Each row has a name. After each piece below comes the name of the row it's from. Each question is about the rows just above it.

[147 135 116 153 157 111  83 115 104 150 140 141 101 138 198 100  84 165
 104 171  98 117] = nafif
[133 119 118 140 154 102  88 109 111 156 147 143 113 163 213 112  90 162
 102 159  82 119] = rukif
[146 116 135 152 157 109  83 114 105 151 141 141 103 163 162  90 112 213
 104 170  95 118] = marag
Where do [116 135] appear? : marag
find: [116 135 152 157 109] : marag
find: [156 147 143 113 163 213 112  90 162 102 159  82] : rukif
find: [162  90 112 213 104] : marag
find: [163 213 112  90 162] : rukif
The row with [103 163 162  90 112 213 104 170] is : marag

[111 140 125  81 129 118] -> runi
[122 134 124  90 127 120] -> mibam
[130 124 124 127 124 125] -> gid
[131 125 124 139 124 125] -> Fel
[127 136 123 131  21 120] -> sote
[123 110 127 206 119 132] -> rizas
[122 133 124 103 127 121] -> Defim
[117 148 123  39 131 114] -> sanul
[136 146 121  21 131 115] -> Pufu
[138 121 129  45 128 119] -> zeziz
[145 129 121  97 125 123] -> Pekef
[109 133 126 107 126 121] -> Misis
find: [129 121] : Pekef
Where do [ 21 131] appear? : Pufu
find: [ 45 128] : zeziz
The row with [129 121  97] is : Pekef

[210 120  59  68 168  76 216 194 122 194 127 198  32 167  32  95 140 100
 227 219 190  39  81  77 231 146] = dor
[ 35 192  90 194 122 198  68 194  32 168 216 127  76 177 187 173 152 221
  37 114 121 141  62  78 143  55] = Kapak
[173  54 123 177  47 161  53  61 209  37 157 159 112 160 173  78 143 125
  25 141  62 114 121 190  56 205] = feg
[110  80 185 210 225 186 128 171  96  71 210 160 187  41 171  92 175 169
  82 129 227 163  88 156 153 111] = Nibaf
[207 157 183  75  48 145  57 187 150  99 178  33 156 128  86 231 193 127
 178 120 181  79 147 206  88 153] = dila
[155 131  90 216 225  98 144 156 107 105  36  56  85  27  39 100 196 154
 206 138 128  31 229 115  60 100] = Dofi
[ 42 215  85 102  92 225  52  71 120 219 186 133  40 199  86  66 213 108
  94 121  44  25 211  43 115 159] = Marob
[186  85 126 210 104 137  41 139 206 231  53 103  62 150  69 157 196  85
 219 162 177 225 204  78 157 212] = Difab
[217 215  96  42 155 143 175  32  75 168 150  69 143 214 224 129 217  83
 175 144 222  80 172 152 211 107] = Fole
[122 218  65 131  79  91  61 102  23  89  40  87  76  27 175 151  96 111
 225 160 179 160 128 152 181 166] = fod
[ 60  69  72 227  49 226 201 150  42  30 187 118  36  44 215 124 139  67
 212  40 149  99 191  71  97 105] = vika
find: [141  62 114 121] : feg
Which row holds [194 122 198  68 194  32 168 216 127  76]? : Kapak
find: [53 61] : feg

[134 122 143 136 127 139 118 136 130 132 112 127 134 132 131 132 124 122]  nivi
[125 138 142 125  97 134 120 132 140 127 133 124 129 130 134 152 125 111]  devi
[137 114 150 127 105 126 119 141 129 121 122 123 124 127 161 139 119 115]  veb
[142 147 114 127 123 136 144 115 124 135 145 148 127 130  85 153 143 157]  kesuv
[152 146  76 128 128 109 142 122  65  88  90 128 126 110 106 132 123 163]  pime
[146 149 133 136 112 120 127 127 127 131 122 128 133 131 106 156 123 130]  muvi
[118 153 130 120 166 122 124 129 117 182 128 138 131 120  94 109 125 137]  Sut
[117 182 131 120  26 133 121 114 130 101 137 142 125 127 110 206 134 126]  dof
[ 57 144 127 128 107 123 130 131 136 150 132 130 131 128 119 115 125 116]  Fopa
[ 24 127  96 130  92 120 135 125  80 185  91 115 118 120 132 131 123 152]  kepe
find: [ 24 127  96 130  92 120 135 125  80 185  91 115 118 120 132 131 123 152] : kepe
Which row holds [117 182 128]? : Sut
find: [122 143 136 127 139 118 136 130] : nivi

